One vector is turned by the same rotation once a tick. Each row is the vector after some number of ticks, and that number follows the row.
The counts run from 0 to 501.
-24, -39, -7, -6, -4, 3, -3, 19, 10, -20, 5, 8, -35, -21, -16, 6, 12, 39, 7, 10, -4, 9, -7, 19, -4, -58, 13, -26, 12, -53, 21, -29, -39, 40, -23, -45, 14, 17, 8, -23, 28, 21, -17, -15, -23, 20, -19 => 105
20, -18, 4, 5, -14, 6, -9, -39, -25, 8, -51, 4, 11, 1, -17, 4, -26, 23, -12, 6, -10, 28, 5, 29, -2, -39, 20, -16, 22, -14, 6, -2, -50, -1, -19, -13, 8, 39, -32, -29, 36, 11, 0, 32, -5, 46, -4 => 303
-42, 30, 7, 28, 14, 44, 12, 19, 12, 6, -21, 13, 8, 7, -36, 39, 12, -29, -3, -3, -18, 1, 34, -14, 14, -6, 6, -13, 15, 9, 13, -32, -19, 18, -4, 18, -24, 3, -1, -4, 41, 56, -44, 0, -6, 25, -19 => 153
8, 2, 28, 14, 24, 23, -25, -40, -10, 8, 35, 9, -10, 5, -19, 37, 16, 1, 28, 8, -35, 53, -2, 1, -26, -15, 38, 14, 25, -14, -3, -22, -1, 10, -4, 4, 21, -3, -4, 22, 45, 26, -21, 16, -11, 4, 16 => 391
-14, 12, 1, 1, -13, -4, 16, -27, -4, -20, -13, 5, 21, -31, -26, 28, 29, 32, 10, -23, -22, 32, -43, -10, 36, 16, 37, -31, 27, 4, 12, 12, -1, -31, -34, 18, -5, 45, 29, 27, -7, 20, 14, 16, -5, 7, -4 => 380
8, -18, -8, 1, 33, 21, -12, -21, -13, -4, -8, 15, -7, 10, 7, 27, 16, -5, 1, 43, -18, 64, 24, 26, -37, -18, 6, -6, 25, -34, 1, -35, -14, 27, -12, 0, 25, 9, -2, 12, 27, 22, -40, 18, -12, -4, 12 => 187
-1, 1, -1, -1, -18, -18, -10, 12, 22, 5, -60, 2, -12, 0, 20, 28, 2, -3, 16, 69, 34, -1, 5, 16, -11, -22, 14, -9, 24, -33, 26, -21, -45, 35, 12, 44, 13, 9, -34, 8, 24, 16, -10, 8, -21, -8, 32 => 320
3, 1, 24, -21, -9, 14, -4, -23, -12, -15, -52, 12, 14, 35, 22, 11, 17, 27, 19, 38, 28, 45, -1, 7, -41, -12, 11, 2, 47, -5, 1, -8, -21, -14, -3, 41, 33, 2, 15, 54, 38, 1, -4, 9, -28, -3, 23 => 428
-6, 12, 48, -20, -2, -3, -7, -16, -2, 5, -41, -18, -23, -6, -5, 27, 2, 31, 29, 14, 18, -7, 12, 19, 6, -44, 49, -18, -13, -14, 23, 13, -43, 6, 9, 9, 18, 7, 2, -36, 9, 9, 17, 6, -45, 19, 5 => 212
-17, 32, 27, 23, 43, 44, -10, 0, 38, 2, -10, -6, -6, -14, -23, 53, 23, -35, 14, 2, 11, 26, 2, -30, -3, 6, 40, -21, -2, -33, -23, -49, 11, 24, 17, 8, -19, -1, 13, -20, 1, 15, -21, 11, -25, -15, -2 => 243
12, 5, 10, 34, -7, 19, 1, -45, -37, -7, 0, 0, -2, -5, -35, -2, -1, 19, 0, -36, -26, 34, -9, 10, 35, -50, 60, -9, 0, -6, 16, -2, -28, -1, -11, -14, -5, 25, -11, -33, -1, 25, 5, 17, -28, 43, 3 => 48
-11, 28, -2, 21, 15, 3, 3, -4, 4, -10, -31, 5, 18, -14, 0, 51, 33, -6, 36, 25, -9, 23, 0, -3, 13, -2, 6, -14, 33, 3, 2, -17, 8, 4, 6, 48, -3, -4, 14, 55, 40, 43, -24, 24, -17, -41, 18 => 282
19, -22, 13, 14, 28, 43, 15, -27, -5, 17, -25, -8, 23, 35, -2, 0, 23, 10, 15, -27, -6, 40, 14, 10, 12, -59, 36, 7, -8, -12, 10, -35, 8, 2, 3, 14, -9, -3, 25, -5, -26, 18, -3, -7, -52, 1, 16 => 293
-27, 12, 25, -40, -27, 25, 4, -4, -27, 0, -39, 0, -41, -5, -30, 11, -8, 17, 14, 3, 10, 13, 1, 13, -12, -9, 47, -29, 21, -12, 4, 1, -43, 8, -3, -1, 20, 32, 5, -24, 25, -5, 4, 8, -35, 50, -29 => 8
-23, 14, -16, -1, -5, 7, -30, 19, -3, -32, -22, 26, 20, -3, 4, 29, -6, 16, -39, 27, 10, 21, -4, 8, 1, -8, -20, -15, 8, -31, 11, -10, -26, 11, -28, -28, -5, -25, 1, 15, 30, 72, -23, -16, -19, 13, 34 => 316
-6, 20, 24, -7, 1, 49, 6, -24, -4, -7, -26, 12, 44, -2, 21, 1, 35, 17, 17, -6, 28, 15, -18, -15, 0, -2, 18, -1, -19, -35, 28, 27, -18, -32, -16, 12, 20, -14, 23, -3, -12, 17, -22, 7, -66, 1, 27 => 422
31, -15, 18, 2, 24, -4, -29, -29, 23, -12, -55, 10, -3, 9, -12, 37, -21, 19, -17, 15, 20, 48, -20, 2, -8, 6, 43, -11, 26, -1, -19, -39, 2, 14, 1, 15, -10, 39, 7, 16, -30, 17, 48, -5, -10, -11, 19 => 336
-14, -40, 6, 12, 17, 33, 15, -5, 15, -18, 5, 3, 0, 10, -29, 20, 19, 35, -29, -8, -2, 28, -25, -7, -30, -25, 11, -11, 16, -33, -15, -34, 1, 29, -22, -38, 7, 23, 35, 2, 0, 4, -11, -15, -23, 37, -18 => 349
-13, -7, -25, 12, -9, 12, -20, 3, -5, 8, -86, 20, 14, 1, -19, 21, -15, 3, 23, 34, -1, -1, 21, 14, 37, -23, 6, -16, 19, -7, 5, -3, -24, -19, -1, -11, -8, -2, 6, -4, 49, 34, 7, 18, -16, 0, 22 => 411
-15, 4, -15, 39, -7, 2, 9, -9, -28, -33, 13, 5, 9, -30, -22, 11, 30, 7, -11, -12, -34, 20, 5, 8, 21, -49, 17, -23, 20, -9, 11, -26, -38, 20, -13, 2, -7, 4, -18, 8, 43, 41, -46, 18, -7, 16, -13 => 398
13, 4, 2, 29, -35, 23, 12, 2, -2, 1, -43, 24, 45, 13, 6, 5, 0, 22, -31, 11, 22, 19, -8, 10, -2, -65, 13, -12, 16, 5, 18, 8, -33, 4, -7, 23, 6, 45, -10, -15, 21, -8, -3, 11, -9, 66, -9 => 305
-31, 5, 44, -34, -6, 12, 14, -16, 18, 9, 21, -4, -22, -8, -9, 13, 29, 36, 44, -7, -6, 18, -21, -12, -21, 2, 36, -12, 13, -28, 23, 5, -33, 17, -32, 7, 25, 21, 10, 12, 9, 17, -16, -8, -28, 26, -5 => 473
-11, -27, 17, 9, 23, 59, 16, 1, 16, -7, 15, 16, -6, 19, -21, 20, 10, 18, -36, -10, 8, 30, -25, -11, -42, -12, 4, -6, 24, -32, -18, -46, 2, 41, -12, -26, 10, 27, 14, -9, -6, 11, -19, -23, -23, 34, -14 => 350
-1, -24, 4, -8, 0, 24, -9, -25, -39, -22, -30, 30, 0, 0, 14, 5, 1, 27, -12, -4, 26, 53, -19, 25, -27, -28, 28, -18, 27, -28, -21, -36, 0, -7, 18, -6, 14, 9, -8, -6, -10, -4, 3, 10, -47, -17, -16 => 91
0, -32, 33, -6, 20, 3, 10, -27, 5, -36, -30, -11, 40, -10, 1, -7, 30, 42, 0, -33, -12, 48, 7, 4, 10, -38, 17, -24, -9, -19, 3, -13, -18, -31, -47, -15, -13, 4, 41, 4, -18, 13, 8, 7, -29, 12, -15 => 87
-32, -6, -14, 18, -19, 35, 6, 31, 32, -11, -24, 41, -1, -3, -2, 27, 12, 19, 0, 19, 47, -9, -46, -25, -6, -3, -15, -16, 29, -48, 4, -31, -3, 18, 14, 3, 5, 6, -6, -12, 2, 7, -21, -18, -33, -15, -5 => 109
-9, -1, -40, 8, -11, 35, -23, 15, 5, 25, -33, 25, 9, 23, 3, 24, 8, -28, 31, 45, -4, 66, 0, 17, 29, 3, 18, -8, 32, -7, 13, -31, 16, 8, -17, 29, -37, -8, 21, 20, 10, 31, 8, -18, -3, 4, 39 => 279
-14, -37, 4, -4, -27, 54, 0, 10, 29, 34, -21, 60, 23, 40, 2, 6, -7, 29, 21, 9, 32, 16, -13, 16, -21, -31, -25, 2, 21, -36, 30, -13, -18, -3, -26, 8, 18, 0, -11, -6, 13, 18, -6, -31, -12, 17, -1 => 312
-32, 4, 0, -24, -36, 22, 2, 1, -30, -16, -36, 11, -38, -17, -34, 12, -5, 29, 0, 18, -4, 15, -21, 25, 0, -10, 51, -29, 32, -8, -1, 17, -37, 2, -3, -8, 17, 42, 1, -23, 23, -7, 15, 12, -27, 49, -27 => 9
0, 22, 65, -13, 6, 1, 6, -7, 12, 1, -43, -25, -5, 3, -2, 19, -2, 28, 7, -3, 23, -16, 10, 2, 0, -38, 46, -8, -12, -4, 24, -2, -43, 13, 8, 18, 5, 5, -6, -21, 1, 22, 6, 7, -58, 35, 12 => 211
-17, -18, -26, 43, -4, 28, -31, 0, 24, 14, -14, 35, 11, 5, -30, 43, 6, -3, 25, 8, -16, 17, -2, -18, 12, -27, 2, -8, 32, -28, -16, -22, 12, -11, -4, -27, -7, 13, 11, 8, 73, 13, -6, -2, 11, 8, 13 => 150
-24, -2, 6, 12, -17, 34, -3, 0, 7, 2, 8, 1, 18, 13, 11, 1, 52, -18, 27, 8, -12, 21, -22, -46, 11, 2, 1, -7, 7, -45, 30, -23, -7, 8, -27, 20, -12, -31, 1, 15, 24, 30, -46, -9, -28, -2, 46 => 275
6, -18, 26, 20, -39, -21, -27, -27, 6, -24, -10, 22, 27, -37, 32, -13, 22, 38, 14, 9, 6, 48, -30, -4, -9, -31, 15, -25, 19, -43, 19, -12, -31, -12, -30, 18, -1, 7, -30, 6, 21, -11, -20, 25, 6, -11, -15 => 436
-22, -26, 8, 24, -43, 34, 20, -15, 3, 1, -12, 9, 3, -4, -12, -21, 34, 4, 14, -33, -8, 30, -34, -28, -23, -12, 24, -29, 42, -26, -2, -31, -25, 1, -9, 34, -8, 32, -17, -5, 25, -26, -29, 27, -1, 18, -36 => 141
12, -9, -13, 19, 46, -12, 4, -30, 14, 4, -37, -14, 9, -33, -26, 41, 32, -4, 23, 16, -41, 23, 25, 4, 41, -6, 16, -16, 8, -4, 17, -21, -12, 3, -35, 14, -9, 28, 26, 25, 12, 53, -17, 27, -4, -17, 13 => 284
-12, -14, 4, -11, -2, 6, -28, -5, -6, -13, 16, -14, -39, 4, -18, 10, 31, -5, -6, 25, -24, 46, -23, -15, -16, 10, 18, -12, 37, -50, 1, -36, -12, 45, -20, -12, -7, -7, 8, 28, 21, 40, -22, -11, -17, -2, 54 => 481
-5, -43, -26, 31, -9, -10, -28, 4, 17, -13, -38, -1, -18, -13, -7, 7, 20, -3, 7, 17, 4, 32, -25, -14, 16, -15, 26, -17, 41, -43, -19, -60, 11, 15, 8, -19, -27, 1, 15, 2, 16, -13, 8, 0, -16, -32, 17 => 239
-32, 16, 50, -33, -2, 35, 13, -3, -1, -4, -48, -8, -30, 14, -37, 23, -6, 15, 7, -7, 2, 4, 17, 0, -24, -4, 36, -21, 14, -4, -1, -11, -48, 7, -13, 3, 6, 20, 11, -14, 28, 13, -4, -1, -44, 64, -26 => 7
-17, -32, 6, -21, -13, -22, -19, -19, 17, -8, -39, 24, -4, -24, 17, -2, 11, 31, 49, 11, 0, 34, -7, 14, 41, 2, 26, -33, 4, -54, 24, -17, -13, -22, -18, 11, -16, -6, 3, 0, -23, 30, 19, -10, -23, -30, -1 => 328
-7, -3, 19, 10, 3, 15, -32, 15, 53, 9, -34, -3, -13, 8, -24, 28, -12, 5, -6, 23, 6, -7, 5, -24, 13, 0, 17, -9, -6, -36, 6, -27, -31, 35, -22, -21, -35, -12, 3, -10, 7, 46, 10, -32, -24, 25, 42 => 113
